Rotation paths and how fast each direction turns (degrees a step)
Each turn is a multiple of 5 degrees from 10 to 175, or 0.
Each row of a path follows its step; steps can be skipped.
Path 1:
step 1: [ 1.50 -2.03  0.32  0.40  0.57 -0.74 -0.60  1.63  1.24 -1.55  1.44 -0.38
 -0.44 -1.21  0.14  1.70  1.64  0.80 -1.80 -0.50  1.34 -4.67 -1.02 -0.39
  1.23  0.63  0.27  0.11  0.03  2.27 -0.17 -1.69  1.13 -0.14  2.98  1.97
 -2.28  1.27 -0.81  0.36 -0.19 -1.51 -1.56 -0.85  0.55  1.80  3.10 -0.06
 -0.27  1.83]
step 2: [ 0.23  0.97  2.74 -0.42  1.57 -1.28  0.21 -0.89  1.93 -1.66 -0.94 -1.85
  2.02 -0.46 -1.70 -0.82  0.77  2.56 -2.60  1.51  0.04 -2.53  1.25 -1.54
  1.86  0.90 -1.77  0.71 -3.75  0.96 -0.37  0.69  3.01 -0.78  0.30  1.06
  0.19 -0.94 -0.57  0.62  1.61  0.02 -1.22 -0.31 -1.27 -1.29 -0.27 -2.07
 -1.27 -0.20]
step 6: [ 1.16  0.59  1.63  1.34  0.96  0.41  2.60  0.75 -0.62  2.53 -0.06  0.42
 -0.26 -1.15 -0.72  2.28 -0.06  2.41  0.07 -1.01  2.30 -3.29 -0.71 -1.27
 -0.75  1.84 -0.97 -1.63  0.75 -0.80 -0.03 -1.43  2.95 -0.88  0.12  0.29
 -0.68 -1.13 -1.90  1.93  0.95 -0.32 -2.07 -0.90 -0.54  0.33  3.19 -2.37
  1.30 -0.23]
step 8: [-0.60 -1.40  0.16 -0.15 -0.01  0.58  0.26  3.07  0.86  0.20 -0.49 -3.32
 -1.35  2.49 -0.17  0.51 -0.79 -1.77 -2.85  2.03  1.34 -1.45 -1.54 -0.63
  1.92 -3.04  0.87  1.25  0.54 -0.60 -2.68  0.05  1.10 -0.97  0.71  1.87
  0.23  0.18  0.61  0.22  2.55 -2.39 -1.61  0.23 -0.82 -1.65  1.91 -0.07
 -0.26 -1.35]
step 13: [ 0.64  0.45  1.76 -0.61 -0.40 -1.42  3.14  3.18  0.38 -0.99  0.17 -0.61
 -2.38 -0.09  0.58 -0.04 -1.49  1.25 -3.64 -1.53 -0.46 -2.25 -0.96 -0.60
 -0.71 -2.93  0.01 -0.68 -0.73  0.77  0.28  1.38  3.22 -2.02 -2.02  2.02
 -2.10  0.45 -0.08  0.54  1.35 -0.37 -0.02  0.77  0.92 -0.82  1.09  0.62
 -1.33  0.12]
step 17: [-0.60 -0.63 -2.65  0.63  0.49  1.44 -1.20  3.05  0.93  0.48 -0.15 -0.32
 -2.36  1.14  1.91  2.40 -0.74 -0.35 -1.46 -1.74  0.92 -1.84 -0.04  0.21
 -1.47 -1.20  0.44 -0.94  1.18 -0.29 -0.47  0.06  1.63  2.65  1.52  1.10
 -3.26  0.14 -0.76  2.49  1.35 -1.82 -1.41  0.65 -0.73  2.52  2.29  0.95
  1.16 -0.91]
step 19: [ 0.30  2.04  2.11 -0.11  0.27  0.39 -1.36  1.80  0.85  1.45  0.23  0.67
  1.08  0.44 -1.73  0.83  0.52  3.15 -0.53  0.74  2.86 -2.59  3.04  0.34
  1.37 -1.59  1.42  1.16  0.22 -1.31 -1.08  0.17  2.48 -1.70 -0.51  0.88
  0.64  2.31 -1.01  0.07  0.50 -1.27  1.62 -2.17 -1.16 -0.41  1.79 -0.44
  1.52 -2.44]
step 22: [ 1.49  0.18 -0.07  0.91  0.36 -1.00  0.02  0.78 -0.88  1.61 -0.22 -1.23
 -1.84 -1.25 -1.67  0.96  0.97  1.34 -1.33  1.38 -0.58 -2.80  0.55 -0.48
 -1.55  0.30  0.89 -1.28  0.15  3.75 -0.24  0.10  3.74 -0.40 -0.84  0.60
 -3.05 -1.88 -0.43  2.28  1.29 -2.71 -1.62  1.24 -0.23  2.67 -0.20 -0.08
  0.93  0.18]
[ 0.11 -1.08 -0.04  0.49  0.90  0.21 -0.82 -0.63 -0.01  0.41 -0.10 -0.46
  0.32 -0.05 -1.12 -0.33 -0.48  0.08 -0.01  1.07  0.23  0.44 -0.48  0.27
  1.05 -0.37 -0.35  0.18 -0.16  0.59  0.04 -0.11 -0.30 -0.07  0.09 -0.02
 -0.28 -0.93 -0.01 -0.22  0.23 -0.45  0.21  0.07 -0.28  0.09  0.31 -0.61
 -0.53 -0.30] => 110
[-1.17  0.33 -0.29  0.27  0.93  0.62  0.02  0.13 -0.03  0.81  0.12  0.52
  0.43 -0.16  0.07  0.46  0.38  0.05 -0.27 -0.26 -0.36  0.12  0.18  0.84
 -0.48 -0.30 -0.21 -0.80  0.03  0.23  0.43  0.25 -0.66  0.10 -0.69 -0.24
 -0.35  0.46  0.33  0.33  0.46 -0.33 -0.28 -0.46  0.77 -0.01  0.54 -0.92
  0.03  0.78] => 60
[ 0.37  0.03 -0.37 -0.02  0.69  0.31  0.24 -0.15  0.56 -0.62 -0.96  0.68
 -0.49  0.40 -0.09 -0.24  1.08  0.22  0.98 -0.41 -0.18  0.51 -0.35 -0.47
  0.59  0.16  0.31 -0.64  1.23  0.13 -0.12 -0.49  0.21 -0.22 -0.04  0.18
  0.02  0.30  0.35  0.22  0.71  0.26 -0.07  0.46 -0.61  0.39  0.53 -0.33
 -0.11 -0.11] => 130
[ 0.40 -0.11 -0.35 -0.52  0.28  0.12 -0.48 -0.50  0.61 -0.32 -0.01  0.31
  0.65 -0.04 -0.06  0.73  0.87  0.12 -0.66 -0.02  0.07 -1.07 -0.40 -0.27
 -0.26  0.13  0.89  0.43 -0.01  0.05 -0.49  0.56 -0.71  0.56 -0.83 -0.05
 -0.25  0.28 -0.45 -0.57  0.27 -0.05  0.58 -0.57 -0.53 -0.02 -0.41  0.19
 -0.96 -0.21] => 40
[-0.46 -0.85 -0.53  0.53 -0.34 -0.08 -0.28 -0.50 -0.33 -0.13 -0.08 -0.54
 -0.02  0.32 -0.11 -0.22 -0.17  0.55  0.11 -0.25  1.06 -0.28  0.24  0.02
 -0.35 -0.10  0.29  0.27  0.08 -0.09 -0.79 -0.24 -0.43 -0.34  0.45 -0.09
  0.62  0.98 -0.25  0.05  0.92  0.06  0.66 -0.28  0.68  0.60  1.05  0.69
  0.43  0.45] => 160
Path 2:
step 0: [-1.75  0.39  2.78 -0.06  0.28  0.09  3.12  1.15  0.83 -0.57 -1.14  1.98
  1.24 -2.90  0.31 -1.39 -1.25  0.19  1.12  3.58  1.78  0.21  0.23  0.32
  1.49 -3.82 -1.55 -0.22  0.29  0.98 -0.84  1.22 -0.96  0.52  0.05 -0.79
  3.48  2.80  1.77  1.82  0.34 -1.66 -1.64 -1.75 -1.15 -0.20  1.53  2.66
  0.68  0.90]
step 7: [ 2.76  0.01 -1.42 -0.69 -0.20  0.25 -1.63 -0.50  1.48  1.05  1.35  1.02
 -1.48  2.05 -1.48  1.62  1.12  1.36  3.46 -3.83  0.11 -0.56 -1.99  0.12
 -2.50 -3.07  1.13  0.96 -1.07  0.58 -1.96 -2.35  0.85 -0.77  0.00  1.31
 -3.63 -0.49 -0.60  0.48  2.06 -1.94 -0.01 -0.40 -0.63  0.42 -1.93  1.80
  1.30 -0.90]
step 13: [-0.34  0.24 -1.08 -0.17 -0.21  0.53 -0.23  0.46 -2.04 -1.01  0.70  0.90
  0.67  0.41  1.76  0.16  1.53 -2.51 -1.22 -0.64  0.35  1.30 -2.82  1.44
  0.21 -3.54  3.15 -0.68 -0.59  0.80 -0.27 -2.08 -2.07  2.53 -0.07  0.67
 -1.10 -1.40  2.72  1.37 -2.68  2.28  0.10 -0.16  2.31  3.89  0.90 -2.31
  0.74  1.31]
step 17: [-2.00  0.26 -1.41 -1.44  5.69  2.32  1.06  1.58 -0.09 -2.72  1.37  2.72
 -0.23 -1.13  0.41 -0.37  0.58  1.48  0.35 -1.14  1.27  0.26  0.29 -3.14
  0.37  1.11  0.69  0.79  0.55  0.84 -0.59  1.52  0.22 -1.55 -0.35 -0.08
 -0.60  0.40 -0.89 -0.19 -2.38  0.77 -2.93  1.13  2.22 -0.36 -0.48  1.73
 -3.22 -0.47]
step 18: [ 1.50  2.12 -0.21  0.19  0.68 -2.51  1.22  0.26  0.91  0.19  0.16 -0.73
  1.27  0.66  1.14  2.01  0.88  0.71  0.49  0.78  2.07 -3.79 -2.73 -0.79
 -1.22 -0.56 -0.24 -1.10 -3.07 -0.63 -0.92 -1.15 -2.05  1.46  1.53 -1.65
 -1.84  1.22  0.32  2.12  1.02 -2.61  1.94  0.14  1.04 -1.81  1.36  2.73
 -1.99 -3.07]
step 20: [-0.56  0.43  1.09 -1.31  0.92  2.07  1.67 -2.57  1.82 -2.43 -1.14 -0.83
 -3.30 -2.10  0.82 -0.66  0.20  1.71 -1.04  0.26 -2.69  1.99  1.70  1.02
 -1.22  1.43 -1.86  2.05  4.47 -1.78  1.47 -1.03 -1.86 -1.34  0.26  1.96
 -0.76 -0.67  0.20 -1.20  2.31 -0.81  0.16  1.15 -0.61 -1.25 -1.19  0.08
  1.04  0.29]
step 21: [ 1.63  0.40 -1.84 -1.60 -1.78 -1.05  0.34 -1.46 -0.78 -0.20  0.53  4.04
  2.61 -1.71 -0.18 -1.47 -0.67  0.57  0.07  1.17  1.09 -1.66  3.99  0.14
  3.29 -0.09 -2.12 -0.92  0.91  0.22 -2.57 -1.55  0.95  1.42  2.27  2.17
 -0.80 -1.68  0.01 -0.21 -0.20  0.35  0.64  1.43 -1.15 -0.65  0.89  0.61
  1.47 -3.09]
step 23: [-1.63 -0.99  2.80  1.34 -0.37  3.59 -3.08  1.87  1.95 -1.65 -0.02 -0.14
  0.15  0.95 -1.25 -4.22 -0.61 -2.68 -0.80  0.39  0.81  0.09  0.33 -1.54
 -3.09  1.06 -0.13 -0.91 -1.63 -1.13  1.07 -0.44 -3.11 -2.48  0.95 -2.96
  0.61  1.02  1.50  0.24  1.61  0.26 -0.21  0.63 -0.79 -0.35  0.30  0.32
 -0.35  1.07]
[ 0.15  0.29 -0.06 -0.47  0.01  0.11 -0.16 -0.21  0.55  0.54 -0.59  0.82
 -0.36  0.38  0.06 -0.37  0.35  0.35 -0.23 -0.54  0.09 -0.15 -1.29  0.02
  0.88 -0.10  0.32 -0.08 -0.82  0.06 -0.27  0.36 -0.22 -0.65  0.53 -0.83
  0.52 -0.15  0.62 -0.10  0.98  0.18 -0.60  0.69  0.57  0.31 -0.06  0.32
 -0.37  0.31] => 65
[-0.54 -0.19 -0.44 -0.27  0.21 -0.09 -0.28  0.19 -0.23 -0.43  0.06 -0.29
 -1.23  0.57  0.57  0.11  0.28  0.57 -0.29 -0.29  0.65 -0.11 -0.23  0.32
 -0.45  0.97  0.62  0.01 -0.24 -0.15 -0.84 -0.26  0.93  0.91 -0.04 -0.24
  0.26  0.11 -0.09  0.06 -0.04 -0.45 -0.80 -0.43 -1.09  0.06  0.38  0.45
 -0.15 -0.10] => 35
[ 0.31 -0.02  1.31  0.57  0.27 -0.11 -0.13  0.04  0.43 -0.84 -0.28 -0.41
 -0.14  0.88 -0.14 -0.52  0.15 -0.31 -0.59 -0.06 -0.43 -0.84 -0.24  0.07
  0.43 -0.15  0.00 -0.18 -0.40  0.61  0.31 -0.24 -0.08  0.63  0.35  0.31
  0.73  0.64  0.21 -0.53 -1.05 -0.96 -0.13 -0.01  0.55 -0.17 -0.35  0.03
  0.17 -0.20] => 80
[-0.50  0.52  0.74 -0.57  0.20 -0.55  0.03  0.92  0.09 -0.30  0.03 -0.25
  0.02 -0.36 -0.27 -0.44 -0.03 -0.66 -0.31  0.80  0.75  0.13 -0.24 -0.52
  0.11  0.63 -0.44  0.63  1.15  0.08 -0.41  0.03 -0.43 -0.57  0.02 -0.56
 -0.16 -0.68  0.17 -0.07  0.33 -0.76 -0.76 -0.25  0.07 -0.72 -0.54  0.06
 -0.06  0.25] => 125
[ 0.77  0.19 -0.01  0.92  0.56 -0.13 -0.29  0.03 -0.15 -0.20  0.08  0.86
  0.20 -0.50  0.21  0.70 -0.01  0.50 -0.58  0.08  1.19 -0.20  0.02 -0.25
  0.49 -0.26 -0.09 -0.37  1.20 -0.26 -0.05 -0.26 -0.39  0.50  0.13 -0.15
  0.74 -0.24  0.37  0.33 -0.69  0.40  0.03 -0.30  0.22  0.64  0.50  0.35
 -0.85  0.19] => 85
[ 0.41  0.11 -0.55 -0.27 -0.59 -0.25 -0.25  0.23 -0.30  0.69  0.07 -0.80
  0.41 -0.32  0.39  0.88 -0.63 -0.08 -0.55  0.94 -0.55 -0.29 -0.25 -0.16
  0.01  0.62  0.29 -0.45  0.08  0.40 -0.68 -0.31 -0.21 -0.27  0.28 -0.46
  0.43  1.06 -0.22 -0.38 -0.37 -0.29  0.16  0.73 -0.22  0.59 -0.38 -0.04
  0.08  1.03] => 110
[ 0.21  0.04 -0.02  0.18  0.25  0.25  0.80  0.24  0.10  0.21 -0.09 -0.33
 -0.10  0.56 -0.08 -0.21  0.46  0.66 -0.59  0.08  0.02 -0.07  0.65 -0.71
  0.07 -0.50 -0.57  0.26 -0.22 -0.26 -0.50 -0.28 -0.91 -0.36 -0.15 -0.88
  0.40 -0.06 -0.67  0.75 -0.25 -0.22 -0.03  1.05 -0.73 -0.11  0.88 -0.07
  0.90 -0.71] => 125
Path 3:
step 0: [ 0.04 -3.00 -2.68 -2.06 -0.15 -1.27 -0.44 -1.51  1.92 -0.39  1.08 -0.27
 -0.77 -1.95 -0.97 -0.43  0.98  1.05  1.97  2.70  1.84  1.97 -2.92 -1.07
 -1.82 -1.16  0.74  2.63 -1.79  0.22 -2.44  1.11  2.46 -0.36  0.55 -1.85
  0.16  1.93  0.83  1.19 -0.60  0.79 -0.98  2.49 -2.03  0.49 -2.04 -0.77
 -0.08 -0.09]
step 5: [-0.53 -3.19 -0.69 -1.09  0.86 -4.00 -1.03 -1.95  0.61 -1.09  0.04 -1.79
  4.07  0.20 -1.30 -2.57  1.12 -0.94  0.21 -2.20  0.92  1.52  1.52 -0.93
 -1.28 -1.48 -0.30  2.21 -0.83  1.43  0.82 -0.51  0.96 -1.93 -3.44  0.50
 -1.18  2.10  1.13  0.72  0.01 -0.63  1.41 -0.24  0.28 -1.19 -1.72 -0.15
  0.09 -0.85]
step 11: [ 0.86 -1.09  4.19 -0.87 -1.74 -0.35 -1.25  3.85  2.30 -1.62  0.89 -0.55
  0.24  0.76 -0.09  2.02 -0.75  0.96  1.86  1.08 -0.83  0.38  0.82 -1.15
 -3.82  0.31  0.43  0.76 -0.24  0.52  1.73 -0.70  1.01 -0.39 -0.22 -1.25
  0.70  0.46  0.78 -1.69 -2.10  1.16 -0.50  4.07  1.71 -0.50 -0.66 -1.82
  1.29  1.61]
step 12: [ 1.26 -0.54  0.30 -0.21 -0.58 -0.67 -4.02 -1.85  0.78 -1.07  2.02  2.11
 -0.64 -1.52 -1.58  0.39  0.59  2.03  0.61  0.71 -2.32 -2.34  0.68  1.07
 -1.80 -2.38  0.74  0.52  0.11  0.13  1.03  0.72 -0.59 -3.55  1.38 -0.82
 -2.08  2.71  2.19  1.09  0.18  0.06  1.54  1.51 -1.01 -1.12  1.50  0.88
  2.85  0.81]
step 13: [-2.50 -1.27  0.13  1.14 -0.02 -3.01 -0.93 -1.77  1.56 -0.35 -2.00  1.78
 -1.41 -1.49 -2.40 -1.78  1.84 -0.76  1.34 -0.76 -0.89  1.32 -0.36 -3.24
 -1.17 -0.17  0.73  0.96  2.04  1.93  0.70 -0.84 -1.62 -1.24 -0.97  2.33
  0.73  1.63 -1.14  1.26  1.37  0.56  1.52 -1.04  1.03  0.08  0.57 -0.14
  3.40 -2.90]
step 18: [-0.34 -1.20  0.89  0.52 -1.53  0.06 -0.83  0.91  0.46 -1.13 -0.73 -1.65
 -1.79 -0.38  1.66  0.27 -1.35  0.37  2.72  1.80 -1.26 -0.21  1.57 -2.25
 -1.01 -1.39  1.55  1.60  0.22  2.07 -2.60 -0.26 -2.58  0.87 -1.58  2.68
  0.35  3.23 -2.93  2.19 -1.23  1.59  1.44 -0.97  0.24  0.95 -3.43  2.01
  0.04  0.73]
step 20: [-2.60 -0.26  0.74 -1.46  1.68  0.62 -1.63 -1.76  0.26 -1.43  1.89  1.61
  0.58  1.24  0.80  1.82  0.94  1.41 -0.69 -1.88 -0.72 -1.42 -1.23 -3.07
 -2.86 -0.79 -1.80 -1.45 -0.44  1.06 -0.38  0.84  2.23 -2.89 -1.55 -0.12
  0.42  2.57  1.81  0.17 -1.53 -2.25  0.35  1.98  2.44 -1.90  0.91  1.77
  1.61  0.01]
step 22: [-0.26  0.49  0.04 -1.15  1.14  0.39 -1.51  0.27  2.07  0.77  1.34 -2.24
 -0.57 -2.13 -0.44  0.05 -0.96  0.40  1.87 -0.87 -2.11  1.08  0.89 -1.70
  0.58 -1.46  2.29  1.79 -0.78  0.72  0.52  0.29 -2.23  0.88 -0.21  5.06
 -0.74  4.65  0.01 -0.24  0.96  2.43  1.59  1.86 -1.02  0.77 -1.00 -1.72
 -0.89  0.77]
[-0.12 -0.67 -0.57 -0.34  0.14 -0.28  0.09  0.00  0.43 -0.05 -0.08 -0.10
 -0.17 -0.04 -0.40  0.41 -0.20 -0.54 -0.53 -0.17 -0.06  0.63 -0.33 -1.04
 -0.23 -0.11 -0.73 -0.58 -1.04 -0.16 -0.22  0.40  0.17  0.58 -0.79 -0.05
 -0.72 -0.78  0.13 -0.09 -0.82 -0.68 -0.66 -0.34 -0.21 -1.00  0.19  0.32
 -0.29  0.28] => 70
[-0.05  0.30 -0.58 -0.31  0.56 -0.09 -0.25  0.08  0.52  0.49  0.55  0.57
 -0.19 -0.17 -0.43 -0.62  0.10  0.51 -0.16  1.03  0.96 -0.42 -0.11  0.32
 -0.81 -0.04 -0.23  0.55 -0.52  0.16 -0.13  0.80 -0.38  0.20  0.52  0.39
 -0.13 -0.11  0.29 -0.12 -0.05  0.25  0.44 -0.31  0.46 -0.59  0.36  0.28
  0.25 -1.45] => 85
[ 0.04  0.59  0.17  0.13  0.72  0.01 -0.61  0.12 -0.43 -0.54  0.15  0.13
  0.96 -0.15 -0.31  0.37  0.53 -0.37  0.43  0.56 -0.11 -0.03  0.02 -0.33
  0.38  0.03  0.51 -0.80  0.00  1.06 -0.05 -0.48  0.00  0.26 -0.77 -0.74
  0.11  0.08  0.36  0.23  1.23 -0.56 -0.31 -0.41 -0.25 -0.50  0.20  0.29
  0.06 -0.92] => 95
[ 0.44 -0.15  1.33 -0.29  0.48  0.57 -0.46 -0.91  0.51 -0.33 -0.06 -0.84
  0.35  0.10  0.24 -1.07  0.17 -0.03 -0.68  0.59 -0.65  0.19 -0.22  0.34
 -0.07 -0.65  0.43  0.25 -0.25  0.39  0.52  0.78 -0.10 -0.18 -0.05 -0.10
 -0.20 -0.19 -0.19 -0.85 -0.34 -0.27 -0.14 -0.54 -0.59  0.31  0.25 -0.01
  0.13  0.23] => 100
[-0.40 -0.50 -0.81 -0.29  0.21 -0.18  0.19  0.37 -0.81 -0.75 -0.28 -0.67
 -0.21  0.35  0.71 -0.75 -0.16 -0.95  0.20  0.00  0.31  0.47  0.17  0.08
 -0.17 -0.12 -0.36  1.04 -0.25  0.08 -0.09  0.71 -0.51  0.78 -0.32 -0.70
  0.38  0.81  0.20  0.18  0.32 -0.67  0.17 -0.12  0.24  0.68 -0.31 -0.37
  0.01 -0.21] => 80
[-0.34  0.36 -0.48 -0.17  0.41  0.93  0.23 -0.06 -0.23 -1.26  0.00  0.17
  0.21  0.01 -0.68 -0.11  0.38 -0.53  0.78  0.58 -0.34 -0.61  0.15 -0.26
 -1.05  0.37  0.00  0.28 -0.19 -0.17 -0.60 -0.37  0.83  0.14  0.52 -0.17
  0.28 -0.09 -0.72 -0.38 -0.47  0.51  0.27 -0.34 -0.09  0.08  0.28  0.48
 -0.39  0.88] => 40
[-0.81  0.12 -0.55  0.19  0.99  0.92  0.34 -0.08 -0.06  0.27  0.36 -0.02
 -0.86 -0.60  0.28  0.18  0.91 -0.19 -0.77 -0.24 -0.24  0.33 -0.47 -0.29
  1.07 -0.35  0.37  0.20  0.15  0.09 -0.03 -0.16  0.26  0.22  0.55  0.20
  0.57  0.07  0.08 -1.18  0.27 -0.18  0.06  0.49  0.46 -0.64 -0.21 -0.39
 -0.24  0.01] => 55
